Each cloud is a set of points of 11 numbers each, in no order, taken from a shape drawn with curves, like pieces of string that can fork, join and close up.
After each cloud, say how many separate pieces and how many independent loops its shape has (a theta shape has two loops).

zan:
-3.045,3.160,1.496,-2.658,-5.884,1.367,-6.016,-0.426,-0.168,-5.535,0.260
-5.302,5.599,4.475,-2.992,-5.538,3.738,-5.667,-0.835,0.321,-6.829,2.198
5.119,-5.199,-4.223,1.572,2.989,-0.262,5.031,1.488,-0.279,5.990,2.102
2.384,-3.936,-2.894,2.105,2.785,0.012,5.024,2.429,-0.864,3.634,3.145
4.703,-5.119,-4.036,1.679,2.997,-0.374,5.176,1.693,-0.353,5.680,2.231
-3.673,2.361,0.713,-2.230,-6.917,-0.027,-6.053,-0.136,-0.251,-5.672,-0.630
-4.474,2.293,0.587,-2.147,-7.910,-0.913,-6.398,-0.190,-0.120,-6.068,-1.117
6.422,-5.145,-4.863,0.729,3.057,0.505,4.311,0.695,0.022,6.912,1.231
1.836,-3.034,-2.542,1.696,2.493,0.671,4.150,2.463,-1.010,2.639,3.292
-3.206,2.717,1.033,-2.446,-6.109,0.820,-5.931,-0.281,-0.279,-5.482,-0.075
-4.689,5.207,3.808,-3.191,-5.941,3.198,-6.173,-1.054,0.223,-6.631,1.473
-4.189,2.284,0.630,-2.230,-7.504,-0.486,-6.218,-0.194,-0.223,-5.860,-0.916
6.139,-5.297,-4.716,1.019,3.131,0.149,4.562,1.022,-0.087,6.669,1.403
2.636,-4.213,-3.062,2.094,2.813,-0.006,5.127,2.391,-0.777,3.870,3.149
-4.477,1.827,0.125,-2.025,-8.358,-1.575,-6.479,-0.174,-0.222,-6.144,-1.661
-4.653,2.137,0.470,-2.152,-8.188,-1.081,-6.445,-0.151,-0.131,-6.135,-1.353
6.739,-4.622,-4.904,0.129,3.159,1.291,3.827,0.326,0.057,7.079,0.937
1.868,-2.476,-2.357,1.219,2.335,1.192,3.506,2.304,-1.032,2.237,3.160
4.379,-5.070,-3.919,1.788,2.998,-0.388,5.202,1.792,-0.444,5.484,2.438
1.861,-3.237,-2.630,1.801,2.551,0.515,4.414,2.496,-1.011,2.805,3.247
-3.402,2.556,0.783,-2.359,-6.509,0.372,-5.966,-0.171,-0.270,-5.615,-0.281
2.274,-1.638,-2.156,0.331,2.310,2.090,2.530,1.898,-0.761,2.134,3.021
3.271,-4.574,-3.368,2.083,2.907,-0.266,5.269,2.165,-0.721,4.538,2.932
6.062,-3.369,-4.175,-0.529,3.179,2.553,3.273,0.201,0.282,6.578,1.339
-3.887,4.557,3.014,-3.085,-5.966,2.579,-6.235,-0.926,0.163,-6.275,1.047
2.961,-1.197,-2.048,-0.468,2.756,3.172,2.131,1.390,-0.380,2.884,2.907
2.088,-1.941,-2.259,0.561,2.273,1.750,2.872,2.031,-0.978,2.099,3.074
4.484,-1.873,-2.921,-0.841,3.169,3.569,2.552,0.618,0.182,4.977,2.308
3.887,-4.874,-3.703,1.927,3.062,-0.375,5.229,1.989,-0.560,5.086,2.721
-4.408,2.200,0.561,-2.125,-7.727,-0.710,-6.354,-0.147,-0.215,-5.978,-1.040
-4.231,1.462,-0.414,-1.922,-8.508,-1.951,-6.465,-0.084,-0.338,-5.924,-2.042
5.806,-3.121,-3.972,-0.577,3.206,2.791,3.125,0.209,0.185,6.356,1.423
4.927,-2.265,-3.292,-0.831,3.209,3.356,2.776,0.433,0.303,5.537,2.050
1.808,-2.853,-2.468,1.502,2.497,0.873,3.925,2.386,-1.007,2.396,3.175
-4.530,1.761,0.012,-2.006,-8.366,-1.681,-6.450,-0.129,-0.162,-6.086,-1.676
6.411,-3.901,-4.515,-0.315,3.116,2.120,3.460,0.128,0.193,6.864,1.093
2.925,-4.323,-3.204,2.099,2.937,-0.151,5.205,2.256,-0.740,4.082,3.048
-3.120,3.312,1.707,-2.744,-5.854,1.598,-6.035,-0.449,-0.185,-5.617,0.387
-4.311,1.665,-0.191,-1.894,-8.388,-1.851,-6.463,-0.152,-0.363,-6.008,-1.841
4.774,-2.089,-3.089,-0.811,3.225,3.454,2.662,0.570,0.199,5.301,2.154
5.375,-2.603,-3.571,-0.654,3.190,3.139,2.899,0.325,0.298,5.839,1.706
-5.521,5.632,4.657,-2.832,-5.196,4.050,-5.221,-0.707,0.296,-6.765,2.541
-5.589,5.657,4.742,-2.762,-4.939,4.150,-5.033,-0.461,0.237,-6.707,2.760
2.784,-1.278,-2.131,-0.217,2.530,2.812,2.136,1.523,-0.562,2.502,2.937
2.176,-3.747,-2.792,2.027,2.716,0.122,4.894,2.492,-0.903,3.388,3.255
-5.047,5.462,4.185,-3.102,-5.882,3.418,-5.946,-1.007,0.331,-6.789,1.797
6.676,-4.487,-4.776,0.106,3.060,1.434,3.690,0.239,0.153,7.039,0.849
-3.171,2.707,0.958,-2.514,-6.285,0.668,-5.918,-0.230,-0.248,-5.489,-0.207
6.352,-5.215,-4.841,0.890,3.009,0.280,4.445,0.794,-0.106,6.798,1.360
3.431,-1.181,-2.268,-0.720,2.928,3.539,2.097,1.173,-0.094,3.681,2.852
6.640,-4.818,-4.878,0.364,3.047,1.090,3.938,0.389,0.045,7.001,0.985
1.937,-2.137,-2.306,0.929,2.355,1.478,3.206,2.146,-0.985,2.131,3.129
-4.871,5.382,4.018,-3.168,-5.926,3.354,-6.059,-1.100,0.327,-6.785,1.725
5.567,-2.848,-3.836,-0.633,3.183,2.979,3.066,0.288,0.292,6.211,1.564
-4.579,2.111,0.449,-2.087,-8.195,-1.166,-6.458,-0.180,-0.146,-6.195,-1.408
3.783,-1.419,-2.466,-0.868,3.029,3.661,2.317,0.938,0.030,4.176,2.631
-3.579,2.464,0.719,-2.342,-6.705,0.082,-6.040,-0.163,-0.261,-5.613,-0.479
6.595,-4.144,-4.558,-0.201,3.063,1.890,3.518,0.175,0.231,6.946,0.992
-5.264,5.576,4.382,-3.047,-5.713,3.640,-5.734,-0.939,0.303,-6.794,2.036
3.620,-1.271,-2.345,-0.781,2.970,3.600,2.196,1.020,0.021,3.927,2.769
-3.291,3.637,2.028,-2.876,-5.838,1.784,-6.127,-0.576,-0.032,-5.840,0.608
-3.334,3.925,2.295,-2.917,-5.888,2.120,-6.137,-0.698,0.027,-5.881,0.678
2.185,-1.778,-2.256,0.470,2.348,1.935,2.705,1.976,-0.889,2.157,3.023
3.919,-1.472,-2.590,-0.815,3.118,3.698,2.372,0.867,0.086,4.483,2.583
1.990,-2.063,-2.279,0.791,2.312,1.586,2.980,2.097,-0.969,2.071,3.051
1.786,-2.602,-2.366,1.366,2.405,1.011,3.694,2.324,-1.072,2.267,3.162
-4.124,4.694,3.355,-3.144,-5.988,2.780,-6.280,-0.987,0.203,-6.392,1.224
2.695,-1.365,-2.143,-0.141,2.512,2.607,2.224,1.631,-0.610,2.417,2.958
-3.912,2.405,0.632,-2.204,-7.130,-0.252,-6.101,-0.170,-0.180,-5.727,-0.755
3.748,-4.821,-3.558,1.967,2.958,-0.341,5.300,2.106,-0.607,4.895,2.739
2.427,-1.393,-2.136,0.141,2.405,2.466,2.374,1.755,-0.662,2.282,2.977
2.854,-1.187,-2.094,-0.300,2.561,2.944,2.097,1.538,-0.515,2.667,3.031
6.696,-4.977,-4.925,0.470,3.016,0.785,4.059,0.509,0.031,7.001,1.080
-3.112,2.892,1.229,-2.582,-5.965,1.122,-6.013,-0.321,-0.217,-5.526,0.160
2.024,-3.500,-2.716,1.934,2.647,0.310,4.722,2.499,-0.940,3.077,3.258
-4.570,1.993,0.320,-2.104,-8.297,-1.354,-6.475,-0.112,-0.173,-6.205,-1.569
3.266,-1.100,-2.178,-0.595,2.871,3.322,2.082,1.289,-0.241,3.273,2.873
5.564,-5.341,-4.409,1.362,3.100,-0.197,4.856,1.307,-0.274,6.195,1.837
3.139,-1.144,-2.062,-0.602,2.698,3.290,2.085,1.328,-0.284,3.102,2.930
-5.442,5.715,4.546,-2.868,-5.390,3.853,-5.429,-0.778,0.281,-6.805,2.363
5.871,-5.298,-4.615,1.189,3.093,0.065,4.697,1.155,-0.158,6.554,1.616
-3.705,4.271,2.671,-2.942,-5.899,2.378,-6.254,-0.847,0.074,-6.096,0.901
6.221,-3.612,-4.310,-0.421,3.185,2.344,3.285,0.159,0.225,6.643,1.214
-4.355,4.899,3.510,-3.147,-5.982,2.937,-6.222,-1.072,0.204,-6.467,1.358
4.183,-1.612,-2.673,-0.829,3.112,3.649,2.456,0.749,0.163,4.768,2.474
pieces	2
loops	1

Verir, 62 rows:
1.898,2.030,-0.531,2.186,1.626,-0.050,3.390,-7.286,-3.557,0.619,4.507
-0.938,-2.035,1.278,-0.621,-0.782,-0.145,-2.942,5.372,1.165,-1.044,-2.816
-0.326,-3.354,1.840,-0.175,-0.387,0.204,-3.221,6.171,1.591,-0.911,-3.192
-1.047,3.245,-0.858,-0.279,-0.713,-0.959,1.537,-2.874,-2.052,-0.562,2.077
2.012,1.848,-0.458,2.191,1.608,-0.032,3.263,-7.144,-3.523,0.642,4.415
0.726,2.820,-0.687,1.070,0.775,-0.365,2.587,-5.755,-3.007,0.170,3.475
-0.334,2.712,-0.600,0.064,-0.024,-0.579,1.179,-3.220,-2.148,-0.295,1.916
1.108,2.842,-0.775,1.481,0.996,-0.318,3.270,-6.787,-3.362,0.378,4.169
1.939,-5.096,2.729,0.916,1.597,1.320,-3.675,5.596,1.765,-0.185,-3.401
-0.709,-0.809,0.760,-0.505,-0.460,-0.294,-2.106,3.147,0.235,-0.808,-1.665
0.359,-4.001,2.124,0.161,0.191,0.506,-3.351,6.048,1.655,-0.653,-3.304
-1.461,3.538,-0.982,-0.445,-1.086,-1.106,1.739,-2.695,-2.043,-0.720,2.145
-1.023,-2.065,1.294,-0.652,-0.831,-0.217,-2.958,5.532,1.187,-1.093,-2.857
0.025,2.634,-0.593,0.309,0.237,-0.447,1.308,-3.705,-2.294,-0.169,2.141
1.819,2.281,-0.585,2.075,1.469,-0.089,3.569,-7.442,-3.624,0.561,4.629
-2.023,3.879,-1.094,-0.777,-1.545,-1.402,1.785,-2.333,-1.938,-0.925,2.049
-1.011,-2.526,1.485,-0.587,-0.873,-0.150,-3.047,6.062,1.392,-1.050,-2.989
0.329,2.686,-0.630,0.543,0.489,-0.371,1.707,-4.448,-2.526,-0.031,2.614
-0.142,-1.672,1.182,-0.331,0.047,0.112,-2.660,3.682,0.542,-0.721,-2.185
0.476,2.697,-0.656,0.744,0.640,-0.363,2.001,-4.931,-2.712,0.070,2.927
2.074,-5.153,2.793,0.935,1.665,1.309,-3.781,5.567,1.732,-0.138,-3.419
-0.321,-1.836,1.255,-0.396,-0.151,0.047,-2.815,4.315,0.752,-0.788,-2.459
-0.590,-1.903,1.250,-0.518,-0.357,-0.015,-2.921,4.731,0.923,-0.901,-2.563
-0.254,-1.357,1.046,-0.346,-0.035,-0.012,-2.442,3.377,0.372,-0.702,-1.974
-1.661,3.697,-1.035,-0.580,-1.266,-1.255,1.794,-2.532,-2.024,-0.770,2.160
-0.451,-1.082,0.906,-0.411,-0.199,-0.134,-2.268,3.224,0.294,-0.778,-1.798
-1.097,-2.165,1.362,-0.691,-0.937,-0.198,-2.987,5.714,1.276,-1.109,-2.875
-2.240,3.972,-1.132,-0.972,-1.782,-1.474,1.738,-1.993,-1.817,-1.002,1.933
-0.129,-1.599,1.140,-0.277,0.040,0.119,-2.611,3.563,0.497,-0.679,-2.125
1.450,2.780,-0.752,1.795,1.164,-0.256,3.627,-7.406,-3.586,0.472,4.609
1.715,2.400,-0.650,2.071,1.430,-0.127,3.626,-7.487,-3.597,0.593,4.729
1.764,-4.989,2.646,0.817,1.430,1.177,-3.661,5.693,1.740,-0.222,-3.407
-0.152,2.639,-0.556,0.142,0.135,-0.514,1.212,-3.425,-2.195,-0.239,2.028
-0.534,2.864,-0.654,-0.137,-0.239,-0.704,1.231,-2.985,-2.071,-0.393,1.908
-0.091,-3.603,1.927,-0.021,-0.198,0.311,-3.265,6.111,1.576,-0.746,-3.256
-1.683,0.152,0.283,-0.908,-1.345,-0.828,-1.450,3.038,0.060,-1.145,-1.235
-0.403,2.793,-0.665,-0.016,-0.078,-0.620,1.213,-3.114,-2.107,-0.367,1.919
-2.431,4.087,-1.125,-1.059,-1.918,-1.543,1.664,-1.740,-1.738,-1.047,1.846
1.229,-4.646,2.436,0.614,0.926,0.933,-3.568,5.876,1.687,-0.430,-3.346
-0.742,3.022,-0.783,-0.168,-0.443,-0.784,1.378,-2.951,-2.071,-0.493,1.924
0.973,2.888,-0.733,1.296,0.906,-0.333,2.968,-6.325,-3.233,0.252,3.854
-1.384,-0.162,0.445,-0.780,-1.047,-0.682,-1.640,3.051,0.088,-1.037,-1.351
1.553,-4.837,2.549,0.730,1.159,1.048,-3.636,5.750,1.704,-0.330,-3.352
0.238,2.660,-0.575,0.462,0.416,-0.391,1.539,-4.102,-2.436,-0.094,2.370
1.551,2.677,-0.694,1.911,1.266,-0.181,3.661,-7.511,-3.648,0.518,4.766
1.181,2.852,-0.811,1.535,1.029,-0.305,3.363,-6.934,-3.427,0.437,4.319
0.983,-4.497,2.392,0.520,0.747,0.820,-3.505,5.897,1.682,-0.457,-3.320
-1.240,3.388,-0.887,-0.371,-0.893,-1.035,1.685,-2.831,-2.041,-0.602,2.111
-0.616,-3.104,1.690,-0.377,-0.584,0.070,-3.147,6.172,1.523,-0.950,-3.132
-1.839,3.802,-1.070,-0.637,-1.397,-1.269,1.795,-2.416,-1.959,-0.832,2.112
0.615,2.760,-0.626,0.892,0.670,-0.385,2.297,-5.301,-2.851,0.137,3.172
-0.900,-0.593,0.647,-0.568,-0.674,-0.394,-1.975,3.131,0.176,-0.881,-1.548
2.334,-5.253,2.900,0.970,1.897,1.467,-3.830,5.484,1.781,-0.078,-3.474
-0.813,-2.796,1.591,-0.446,-0.842,-0.082,-3.101,6.106,1.481,-1.042,-3.096
-0.963,3.197,-0.802,-0.236,-0.611,-0.903,1.484,-2.912,-2.101,-0.564,2.035
-0.437,-1.879,1.282,-0.508,-0.271,-0.029,-2.896,4.550,0.855,-0.840,-2.551
-0.837,-1.940,1.253,-0.611,-0.651,-0.131,-2.965,5.148,1.080,-0.962,-2.750
1.359,2.773,-0.751,1.747,1.178,-0.246,3.591,-7.326,-3.547,0.483,4.575
0.588,-4.127,2.143,0.288,0.345,0.589,-3.373,6.025,1.638,-0.616,-3.277
-1.072,-2.368,1.434,-0.648,-0.919,-0.179,-3.005,5.941,1.345,-1.097,-3.039
-0.200,-1.745,1.266,-0.320,-0.031,0.103,-2.790,3.937,0.650,-0.714,-2.331
2.165,-5.205,2.845,0.986,1.792,1.377,-3.783,5.542,1.751,-0.139,-3.446
pieces	2
loops	0
